Each row has a name. Each piece below is followed by the name of the row it came from, unless a question asks for something else. Each question is about the rows just above it. Places in a row count from 1.

Columns, left to right: B T V J F
Sobog: [146 118  77 140 184]
Zofi: [152  97 132 152 133]
Defaz: [134  64 150 162 111]
Nuz: [129  54 142 167 129]
Mupi: [178  93  93 114 156]
kogal: [145 163  93 114 150]
surud: [125  94 157 128 110]
bugo: [147 199  95  94 150]
somit: [126 175  93  97 140]
Where in the named rows is [156]? : Mupi, 5
What comes right after [162] in the named rows? : [111]
Give the next 2 entries after [163  93]. : [114 150]
The next 2 entries after [175  93]: : [ 97 140]
Row and place of [157] in the named rows: : surud, 3

Columns, left to right: Z A U M C P Y D H R
seb: [116 162 136 104 107  94 100 160 137 172]
tusu: [116 162 105 104 107  94 100 135 165 163]
Godev: [157 149 114 140 171 188 125 154 128 107]
Mit: [157 149 114 140 171 188 125 154 128  55]
loded: [121  77 179 126 103 130 170  80 104 126]
What comes right after [137] in the named rows? : [172]
The next 2 entries after [116 162 136 104 107]: : [ 94 100]
Which column holds this, read top down? [163 107  55 126] : R

Columns, left to right: K W Q E
vili: [168 164 120  82]
tonu: [100 110  95 152]
toleg: [104 150  59 104]
pipof: [127 167 136 146]
meba: [119  73 205 160]
Which row holds [168 164 120  82]? : vili
Which column holds [ 82 152] top down? : E
Which column holds this, read top down? [104 127 119] : K

Columns, left to right: Fumip simu Guse Vigi sevo gaz
kiz: [132 130 142 142 120 136]
tugor: [107 193 171 142  93 110]
Sekip: [105 169 146  87 104 142]
nomul: [ 83 141 132 101 101 133]
geze: [101 116 196 148  92 113]
vis: [120 152  99 130 178 152]
Which column holds [107 105] top down? : Fumip
key -> tag
[93] -> k_267
[101] -> k_566
[92] -> k_441
[120] -> k_70
Join geze by its entry at place 5: : k_441
Where in the named rows is [92]? : geze, 5
What comes right after [141] in the named rows? : [132]

Columns, left to right: L X G S N
Kek: [ 39 115 147 168  47]
vador: [115  39 147 168 156]
Tuso: [115  39  99 153 102]
bib: [116 149 119 101 156]
key -> tag
[149] -> k_779
[115] -> k_840
The tag of bib, keyed by place 2: : k_779
The next 2 entries after [116 149]: : [119 101]
find: [ 39 115 147 168  47] : Kek
find: [115  39  99 153 102] : Tuso
Where do [116 149 119 101 156] appear? : bib

Columns, left to right: tifa Nokup kar lafa tupiz
fuf: [105 139 136 154 109]
lef: [162  78 178 108  91]
Pigoz: [116  60 119 151 163]
res: [175 106  42  94 150]
bom: [202  78 145  80 130]
mil: [121 137 218 140 146]
mor: [175 106 142 156 111]
bet: [104  70 139 141 164]
The next 2 entries after [139 136]: : [154 109]
The row with [175 106  42  94 150] is : res

Columns, left to right: Beme fam nune vud Kopi susug lel Rupus zanip
Mulib: [115 133 143 122 108  91 116 154  85]
nog: [108  91 143 133 122 115  99 148  66]
zelep: [133 115 134  86 139 125 113 130  88]
Give the next 2 entries after [115 133 143 122 108  91]. : [116 154]
Which column holds this, read top down? [143 143] : nune
Give the next 2 entries after [115 133]. : [143 122]
Give the next 2 entries after [115 133 143]. : [122 108]
Table of tags by key:
[125] -> k_332
[122] -> k_500
[92] -> k_938
[90] -> k_504
[123] -> k_621
[91] -> k_677
[126] -> k_893
Look up the entry of Mulib at place 6 in the table: : k_677

Columns, left to right: Giv mozez bobun Popi Makoz lunu Nemu
Dumul: [108 137 133 131 128 145 105]
legi: [125 135 129 129 128 127 124]
zizo: [104 200 145 132 169 141 113]
zab: [145 133 163 131 114 127 148]
Piv: [105 128 137 133 116 149  98]
mar: [ 86 204 152 138 164 156  91]
Mot: [150 116 117 125 134 111 156]
Ves: [150 116 117 130 105 121 112]
lon: [104 200 145 132 169 134 113]
Which column holds [129 132 131 133 138 125] top down? : Popi
What comes right after [152] in the named rows? : [138]
Where in the named rows is [204]? : mar, 2

Columns, left to right: dubo Gove nasak Muza
foro: [ 95 145 151 117]
robis: [114 139  88  98]
poni: [157 116 148 214]
Which row holds [114 139  88  98]? : robis
Row and place of [88] in the named rows: : robis, 3
What comes right after [88] in the named rows? : [98]
Right after [116] comes : [148]
[139 116] is in which column, read top down? : Gove
Table of tags by key:
[114] -> k_313
[95] -> k_912
[156] -> k_38
[213] -> k_287
[148] -> k_849
[214] -> k_903
[157] -> k_525
[158] -> k_27
The tag of poni, keyed by place 1: : k_525

